One turning vector, and how many steps it has turned
The counts run from 0 to 378.
2 14 -19 -1 19 10 -11 -24 7 -5 -4 23 21 6 -30 -10 -45 13 3 19 6 -10 24 13 -6 6 -5 13 10 4 23 -37 -15 6 27 48 -21 21 10 -3 -2 39 -29 -15 -21 4 -4 -3 1 25 -10 33 22 20 -8 -5 10 -10 -5 -12 -25 20 14 -13 -7 -19 15 37 -9 -10 29 -11 -12 27 -13 5 -10 6 -1 -15 12 11 : 27
-23 22 -28 27 -15 15 -10 -29 37 7 -7 8 18 -4 -31 -17 -9 25 -17 6 3 35 30 -3 -16 19 -23 21 23 7 24 -8 18 -11 38 17 -6 29 -32 -15 -17 42 -12 -25 13 -4 16 10 21 13 1 19 0 4 -11 -13 37 7 -15 -15 -5 4 -20 -6 8 -15 8 0 -24 -20 -5 2 -1 -9 -12 12 8 6 31 -8 -23 8 : 287
-19 26 -3 17 8 -1 -13 -28 -15 5 -10 1 2 -7 3 -33 -13 32 -15 6 3 22 -1 7 9 20 -4 16 31 8 24 0 27 -4 -3 -3 -31 36 -3 -58 -12 28 -4 -35 22 0 4 -5 21 20 -5 27 5 1 -13 8 26 21 0 19 -15 -15 -10 -11 -9 5 -17 5 -4 -14 -20 -33 -11 -22 -13 10 30 39 13 3 -34 15 : 18
-28 20 -2 12 -6 27 -10 -23 1 -10 14 34 11 -32 -27 -11 -25 45 -6 26 -13 14 27 3 -13 -6 3 -5 44 -9 -8 3 34 -30 16 3 -8 30 -2 -26 -7 39 -26 -14 5 4 -1 6 16 7 -15 24 17 2 17 2 35 12 -13 3 -26 7 17 -1 -23 13 14 -10 -7 -11 -13 -8 7 -27 -16 -27 3 -10 40 -6 -35 5 : 134
-41 15 -8 9 -20 18 -28 -13 -1 2 4 1 15 2 -11 -20 -29 30 -15 -5 -12 13 15 -1 2 4 -7 27 -7 5 19 -28 -11 -15 -4 32 -25 25 -10 -23 0 52 -4 -13 -11 16 29 6 14 9 -14 -2 -6 11 -9 -6 35 -5 0 -3 -23 39 34 4 -14 13 -14 7 -1 14 -8 6 7 -12 -18 24 22 6 15 -22 -28 33 : 112
1 18 -21 -11 24 10 -24 -12 -11 -8 11 6 12 5 -23 -13 -55 8 3 33 4 2 22 25 -4 16 -4 5 5 10 21 -41 -7 -17 9 45 -13 32 8 4 0 29 -18 -9 -20 2 1 -4 12 24 -17 10 20 4 16 3 7 -19 -9 2 -33 25 34 -34 -13 9 4 32 1 5 12 -14 14 14 -4 -8 11 17 -2 -17 7 25 : 240
-5 1 -36 3 -2 9 -16 -21 -7 0 3 -29 -14 -4 -3 -13 -24 10 -2 19 -11 1 5 7 5 9 5 3 2 2 19 -10 38 -15 31 10 5 68 -8 -16 -14 38 -26 10 -5 -4 -23 -17 25 17 -20 9 22 0 -6 -3 17 9 4 7 -15 -39 11 -16 -17 -10 21 12 3 -12 27 -29 23 -34 17 6 26 17 18 0 1 4 : 122
-5 -3 -39 17 29 4 -17 -9 17 -15 -15 2 14 18 -20 -1 -37 26 -11 28 6 1 0 -7 -5 4 0 -9 10 8 40 -44 2 6 28 26 -21 36 -10 -19 -27 42 -20 0 -27 8 -22 -20 -5 2 -14 19 23 21 -30 -4 20 7 18 -10 -1 -3 -26 -4 -7 -44 13 12 12 -17 32 -3 -13 -28 -3 17 10 -15 24 -17 2 4 : 207
12 12 5 -9 9 8 -16 -15 -8 -5 12 -12 -11 24 0 -4 -30 22 6 -4 -2 7 1 35 5 6 5 9 3 4 32 -7 12 11 11 19 -25 73 -22 -28 -12 39 6 -31 2 8 -13 -27 6 30 -10 -16 6 12 2 2 13 -11 -13 0 -35 7 19 -25 3 6 -29 14 -10 -18 -2 -21 -2 -8 4 19 3 19 13 -14 2 24 : 105
-2 14 -10 22 -1 1 -10 -16 6 -36 -6 4 11 -33 -3 -8 -7 40 -15 11 -1 15 32 19 -14 25 -7 -13 33 7 19 -5 27 -12 12 3 -8 38 12 -38 -11 34 -9 -10 10 -9 6 11 13 6 -14 38 -4 3 7 -6 28 -11 0 -11 -30 3 -15 -14 -32 5 31 11 1 -32 6 -2 -20 -1 -21 -17 3 -1 19 4 -31 3 : 152
-16 -38 7 16 -11 31 -17 -19 9 4 15 3 9 4 0 -12 -11 21 14 29 -12 -1 29 11 -5 8 -7 31 5 17 19 0 14 -24 16 24 8 43 -3 -25 1 43 -16 -10 -29 8 -23 -33 13 12 -29 -7 11 1 -6 4 11 14 -27 5 -17 -15 37 5 -15 -3 13 5 -7 -30 -1 -14 23 -10 -22 8 27 16 36 -1 -30 16 : 377
-13 27 -12 24 18 7 -3 -26 4 -16 0 31 38 0 -52 -12 -21 19 -14 5 2 12 34 24 -4 -4 -3 -3 46 -11 20 -26 -7 1 6 25 -22 35 -13 -24 -21 35 -22 -34 18 14 10 2 3 1 -10 29 4 4 -9 5 28 6 4 1 -34 5 -6 -23 -16 -26 -14 -12 -18 -10 5 8 -6 6 -2 -10 -25 5 -7 -1 -4 22 : 349
8 -1 -7 1 5 4 -12 -31 -13 -24 28 -2 -9 -20 8 -3 -36 22 -4 33 -8 21 3 20 -13 13 3 21 16 20 1 7 18 -11 11 33 -9 48 -11 -17 -25 40 8 -15 -5 -1 -9 -10 15 9 -5 -11 21 -23 17 -13 10 -8 -5 0 -37 16 23 -27 5 19 -2 10 -6 -16 -5 -22 -20 2 -11 -3 15 12 33 -9 1 8 : 41
4 14 -4 16 -25 9 1 -14 -4 -9 0 22 10 -15 -35 -4 -6 12 -25 -12 17 -17 8 32 13 -2 -4 26 11 0 12 12 10 -19 7 -11 -17 47 9 -41 -18 35 0 -31 22 -15 -19 -8 19 6 1 35 20 31 8 3 41 -21 -3 4 -23 5 11 -3 -13 14 -10 25 5 -25 -2 -17 -11 -17 -8 21 11 14 24 4 -27 20 : 280
-4 9 -27 40 31 3 -21 -15 -5 -26 0 26 20 -17 -18 -37 -25 23 -24 24 -7 18 -15 7 -8 12 -5 -6 25 33 31 -28 14 17 6 6 -27 27 7 -33 -24 26 -12 -16 -2 14 -14 -41 -16 1 -5 29 10 3 -15 16 14 17 0 8 -10 1 -15 -13 7 -18 -1 6 -9 -15 -6 -42 -5 -19 0 -4 10 16 23 11 -23 -1 : 16
-16 17 -11 23 36 10 -27 3 -6 -16 -2 20 -3 16 -10 -6 -33 25 -36 26 -11 27 -18 26 -3 10 -5 -18 13 23 20 -18 25 19 5 8 -38 26 18 -29 -14 21 2 -15 -13 0 -8 -23 -17 9 3 -7 23 27 -4 4 12 7 14 8 -11 7 -6 -10 -8 -16 7 13 -3 -4 -12 -21 -18 -31 -28 23 24 16 20 2 -14 9 : 210
1 -1 -9 18 -21 13 2 -29 8 -17 11 20 14 -14 -41 12 -19 22 -4 9 17 -8 37 17 -17 15 -9 31 18 -10 1 17 17 -29 34 30 -13 37 -7 -13 -24 43 -20 -24 21 -4 -17 17 12 12 -20 20 -5 8 -1 -20 22 -12 -22 -16 -22 6 24 -13 -13 11 20 23 -15 -30 22 -1 3 20 -13 5 9 5 23 -13 -6 3 : 220
-16 15 -5 14 7 2 -23 -9 -22 -10 8 8 21 26 -16 -3 -26 32 -21 8 -4 21 -18 8 9 10 -7 21 16 -2 3 -7 31 -7 2 29 -33 29 1 -27 -20 34 1 -8 11 7 -11 19 16 1 0 -6 34 9 -22 -9 11 44 11 5 -18 -6 9 -4 -9 -12 16 17 10 -19 13 -6 -9 -33 -36 38 29 17 16 -13 -3 15 : 273
-43 11 -10 3 6 6 -37 -18 3 7 29 -1 -8 21 -22 -2 -20 37 -15 8 -16 24 -23 -5 -3 -8 20 3 8 8 11 -7 31 7 -3 17 -24 45 -20 -18 -25 53 3 -3 -4 16 15 11 22 18 -3 -24 12 8 -11 -7 27 37 5 1 -22 4 3 -7 -6 -5 4 7 -13 14 15 4 5 -27 -35 34 11 12 20 -7 -1 22 : 56
4 -1 -11 21 -2 -4 -11 -36 16 -27 21 -10 6 -11 9 -13 -5 2 0 21 -14 24 6 14 -22 10 10 17 14 22 13 -23 2 14 -1 22 3 67 -13 -17 -17 46 11 17 -18 22 -18 -10 19 3 1 3 -7 -15 -21 -17 41 12 2 -3 -39 -17 -10 -24 6 -10 8 -8 -6 -38 17 -9 -24 2 -11 -11 7 7 9 8 2 -3 : 39
9 17 -21 17 4 -2 -2 -12 3 -25 4 22 19 -33 -37 -9 -14 -1 -8 5 14 -20 29 34 -15 7 -11 -5 13 13 34 -19 -1 -3 17 8 -8 47 17 -19 -27 29 -15 -25 19 16 -10 -25 2 -3 -11 32 -11 23 3 5 42 -12 4 -1 -16 -1 4 -17 -12 -10 4 7 0 -26 19 -12 -19 -6 34 2 -11 -16 10 9 -12 11 : 282
13 3 -33 25 27 -2 -14 -12 2 -10 8 18 12 -5 -33 -7 -21 -10 -12 22 0 7 -14 18 0 13 5 -9 -10 13 26 -16 20 11 35 27 -14 49 -5 0 -43 29 -7 4 -3 7 -33 -15 -1 -2 1 20 23 9 -19 -4 20 9 21 5 -5 -11 2 -13 7 -20 6 23 -19 -22 41 -16 -22 -18 11 20 9 -2 29 12 -4 -20 : 338
11 11 -27 -4 -6 17 -14 -46 16 -9 -12 -24 13 -8 -7 -30 -25 14 -1 22 -5 3 21 14 15 20 1 16 14 -6 21 -18 4 -23 14 34 -10 46 -12 -11 -3 37 -12 13 5 -3 -9 9 26 10 -12 31 18 -1 5 -19 35 -21 6 11 -36 -5 16 -24 -10 16 3 24 -23 -26 16 0 9 29 -8 -17 14 25 3 -12 -6 8 : 238
-34 4 9 -4 -11 22 -18 -1 -4 2 6 10 6 -18 -1 -11 -34 46 -1 17 8 3 37 3 1 11 -7 -20 24 -7 34 5 26 -27 16 0 -20 33 1 -31 -4 28 -18 -19 -8 -1 6 -16 14 4 -21 10 -2 36 14 9 27 -12 3 -14 15 13 33 13 -35 -5 20 1 0 -13 10 -5 7 -32 5 10 6 4 42 -12 -35 15 : 265
15 5 -24 26 16 8 -18 -27 -24 -24 21 34 12 -8 -44 0 -32 7 -10 38 19 -10 -22 25 8 10 5 22 12 9 -7 9 19 -6 8 11 -24 33 27 -29 -30 30 4 -12 5 2 -32 -10 -10 -1 -13 12 23 15 0 2 17 -5 0 16 -27 6 21 -12 -12 24 5 21 19 -9 -4 -26 -7 -19 -9 19 39 20 29 1 -12 6 : 277
-33 1 -31 19 -10 8 -8 -20 3 -11 17 -7 14 -23 -33 -3 -21 33 -12 13 -21 -2 25 6 0 -20 0 14 33 -13 5 1 32 -24 17 12 -13 22 15 -35 -27 48 -30 13 16 -5 -16 10 12 -2 -16 12 -3 -10 -12 -9 17 20 14 -10 -3 -10 13 13 -28 -9 21 5 -6 -15 24 1 8 -17 -6 12 31 4 30 -5 -30 4 : 332
8 -29 7 30 2 15 -35 -11 -14 -6 23 21 9 11 -10 -20 -23 23 24 22 2 -6 -9 13 -7 21 0 23 3 24 27 -12 8 -2 9 18 -22 46 2 -22 -26 35 1 -31 -12 25 -12 -53 -13 20 -14 1 -9 9 -16 17 6 6 -32 -5 -24 -1 25 -6 6 10 0 13 9 -11 4 -22 5 1 -12 30 -5 6 29 -12 -11 5 : 165
-10 14 -19 29 23 15 -27 -17 10 -26 -12 13 8 13 -11 -15 -10 19 -28 9 -18 29 -4 27 12 11 0 -8 18 17 28 -15 18 9 -6 -2 -23 34 10 -25 -15 19 11 -11 -9 12 -16 -12 -9 -4 0 18 25 33 -13 1 36 8 17 5 -15 -15 -21 -8 -11 -21 10 12 -15 -21 2 -5 -12 -25 -26 5 10 19 10 23 -17 20 : 211
-26 19 -11 20 -7 11 -6 -10 9 5 8 20 9 -8 1 -4 -24 22 -38 -4 1 29 31 16 -20 16 -12 25 16 29 6 -10 7 -12 14 22 -6 15 14 -19 -3 41 -4 -35 -7 -8 24 26 26 23 1 11 1 12 -14 -9 30 5 -8 -9 -10 35 1 1 -1 -8 17 33 -23 -13 -5 -15 -7 -15 -46 21 19 17 11 -15 -22 19 : 93
-25 -10 -10 2 1 32 3 -16 -17 -4 44 19 11 -18 -24 2 -39 39 9 20 12 1 14 4 -14 3 -1 0 21 -7 14 12 26 -17 34 42 -13 34 -11 -9 -25 33 -36 -19 8 -10 -6 1 19 0 -17 11 29 -5 1 5 8 -5 3 -2 4 30 14 8 -12 -8 11 9 -12 -5 26 -23 -20 -7 3 10 7 -3 60 -9 -15 -3 : 202
-16 8 -15 -1 1 27 9 -1 -1 3 -3 -20 13 -9 -9 -3 -23 24 -18 -3 -3 0 23 -1 -10 8 -19 4 16 -15 34 -16 40 9 6 23 -15 52 -8 -5 10 23 -19 -17 1 8 -7 -12 7 -8 -30 7 27 24 -11 -10 20 13 2 2 6 6 -15 9 -22 -56 28 21 -18 -24 31 -16 -2 -26 5 9 4 10 38 7 -10 12 : 204
-20 1 -17 6 2 35 -21 -4 18 -5 10 -6 18 1 -16 -11 -20 13 -6 -18 -30 10 26 19 11 -19 6 -2 7 3 47 -33 7 0 0 18 -11 50 -11 -20 3 35 -22 -11 -30 14 5 -35 -5 -9 -18 11 11 25 5 5 37 -28 10 -7 -17 27 12 12 -13 -29 -4 8 -20 1 2 20 6 1 6 1 -15 1 27 10 -21 33 : 50
-2 17 -21 3 -21 5 1 -29 -14 -5 3 1 12 3 -36 0 -15 8 -16 14 13 -14 -18 15 20 4 21 34 -4 1 -6 1 -4 -27 6 7 -19 44 6 -37 -18 48 11 4 -5 -6 -21 16 32 -1 2 6 31 22 -7 -8 42 -5 13 28 -35 1 26 -1 -12 19 -15 -3 20 -18 7 -6 -2 -32 -7 27 43 1 18 -3 -17 19 : 63
10 -6 -2 0 3 14 -14 -18 18 -12 -11 -7 -1 -2 12 -9 -33 16 2 26 -16 8 5 16 -5 13 2 -15 -12 8 28 -16 33 -8 16 20 -17 62 -31 -7 -22 29 -1 14 -10 15 -26 -25 -4 -14 -18 -2 15 9 10 -17 35 -18 -2 -1 -18 -12 19 -28 -4 0 -1 4 -20 -35 33 -18 0 -14 5 -14 8 6 35 -8 -11 -7 : 320
1 8 -28 18 36 12 -18 -23 6 -12 13 42 10 9 -28 18 -32 2 -10 30 -17 28 35 36 -21 -6 -1 8 40 23 22 -21 -1 -8 36 41 -5 25 10 -5 -22 37 -15 -18 -18 4 -19 -1 -4 10 -9 1 7 -2 2 6 15 2 8 -12 -23 7 18 -14 0 -4 20 12 -20 -27 10 -8 4 20 -1 8 15 0 5 6 7 12 : 158
-7 7 -24 14 -2 2 -36 -28 -9 -13 1 -19 -5 -7 -17 -18 -29 23 -9 30 -16 10 -14 -6 11 12 4 16 -12 3 -1 8 37 -26 15 23 -31 39 -2 -17 -33 43 -10 25 6 2 -17 14 17 -5 5 4 12 -6 -7 -26 14 26 9 7 -19 -16 28 -11 -9 15 17 8 -2 -13 24 -14 -2 -26 -25 10 39 20 18 -7 -16 -7 : 59
8 -15 -30 34 10 29 -11 -36 13 2 -14 -9 18 13 -23 -25 -12 14 7 28 -9 8 -13 -4 15 8 10 20 29 23 15 -33 -7 -12 19 16 -3 22 -4 -28 -7 28 -11 14 -15 -2 -20 -15 8 2 -13 34 18 -7 -35 0 23 6 -16 11 -26 -29 -20 -8 1 -4 12 7 -12 -27 -3 -17 1 13 -16 -10 16 17 12 -7 -23 6 : 294
10 16 -20 23 14 19 -17 -18 -7 -38 8 21 19 -7 -39 -7 -22 -4 -20 14 0 -18 -15 41 2 3 2 14 9 13 8 -20 26 3 -8 16 -20 46 23 -21 -7 15 3 -11 5 16 -40 -11 -15 -2 -21 16 19 18 2 12 34 -5 4 20 -37 -3 11 -19 -9 -2 -5 33 7 -26 11 -14 -13 -22 -3 6 28 11 13 19 -8 15 : 278
-1 10 14 -11 9 16 -38 -6 -7 -3 2 11 -3 11 9 -8 -47 18 -14 9 5 16 -10 24 -1 18 10 -1 -11 11 24 -9 19 -2 4 26 -41 49 -28 -12 3 35 4 -5 -6 17 -3 -13 1 3 -6 -15 30 30 16 -7 27 -16 8 -4 -21 37 37 -13 7 -5 -18 21 -15 -2 2 -13 -8 -31 -15 11 8 17 26 -19 -16 20 : 322
-9 -1 -12 17 18 11 -27 -20 -12 4 19 9 16 21 -10 -18 -26 3 9 11 21 -5 -16 8 9 22 4 18 -10 15 29 -24 -5 20 -15 26 -21 37 20 -26 -10 22 7 -26 -19 19 -6 -37 10 22 -23 23 15 31 -30 20 27 2 -32 18 -19 11 -8 9 17 -19 -1 41 -3 -9 10 -29 -19 -7 -12 21 15 17 10 -3 -3 22 : 360
-30 -2 -11 18 7 17 -24 -20 19 11 25 17 -2 8 -19 2 -26 50 3 24 -7 28 1 -8 -3 -1 3 -1 24 0 26 8 27 -14 18 16 -35 24 -28 -29 -42 38 -22 -4 0 -19 -1 16 27 8 -3 0 4 14 -7 -3 36 22 11 -22 -10 7 5 -1 -18 -4 25 -7 -12 -8 21 8 -10 -17 -21 22 10 4 41 -12 -19 4 : 269
-18 0 -15 21 4 32 -15 -15 21 1 17 25 14 16 -27 0 -21 -3 -3 0 -15 -1 20 19 -2 -1 2 10 5 28 23 -50 -2 20 12 20 -7 33 29 -14 4 29 -10 -17 -36 15 -3 -23 0 23 -14 21 4 34 -15 0 36 3 -23 -5 -24 11 -12 13 4 -36 14 36 2 -7 3 -13 6 -11 -28 7 3 1 3 5 -13 25 : 31
-15 2 1 -4 -10 33 -14 -2 -3 5 6 -6 8 -1 5 1 -27 28 -9 21 -13 9 19 8 -3 5 -3 16 3 10 33 -9 7 -23 18 20 3 38 -6 -30 18 32 -20 -12 -17 2 -6 -18 -9 25 -30 -2 19 14 22 3 22 -43 -14 2 -14 25 35 7 -32 12 -3 4 -6 3 -18 -8 21 -20 -3 11 23 12 46 -16 -34 25 : 48
-29 -4 -39 23 -10 39 -8 -21 -1 -3 21 -26 9 -16 -32 -20 -11 4 -11 -12 -35 12 16 -7 -1 -19 7 23 19 -3 10 -25 20 10 2 7 -7 59 5 -27 -3 39 -20 4 9 4 -2 1 27 0 -15 18 7 -10 -21 -12 25 11 0 21 -26 -14 0 12 -25 -30 11 8 -19 3 9 -11 17 -7 -3 3 28 14 24 15 -17 15 : 118
-1 17 -22 6 -1 -16 -22 -29 -8 -5 5 25 2 -10 -12 -26 -29 9 -22 36 6 2 -18 9 14 19 6 -6 -19 8 27 7 12 -24 39 11 -16 41 -14 -15 -26 34 -2 -8 -26 -3 -8 -23 23 4 16 11 30 11 6 -9 21 -18 -1 14 -6 28 33 -23 0 14 -7 8 5 -7 13 -19 -10 -35 -9 11 12 3 32 -8 -17 -6 : 127
-6 30 -9 6 20 8 -21 -30 6 -22 -5 24 16 6 -9 -13 -35 1 -40 16 -30 20 -2 20 -15 11 10 -12 3 19 -1 -39 8 3 -11 4 -18 46 -5 -7 8 27 3 17 -15 30 -16 -13 6 -1 -5 -1 22 10 1 -12 58 17 11 21 -43 4 7 -18 -8 -5 -19 3 4 -2 0 -16 -6 -46 -15 -13 0 1 -7 5 -5 5 : 192
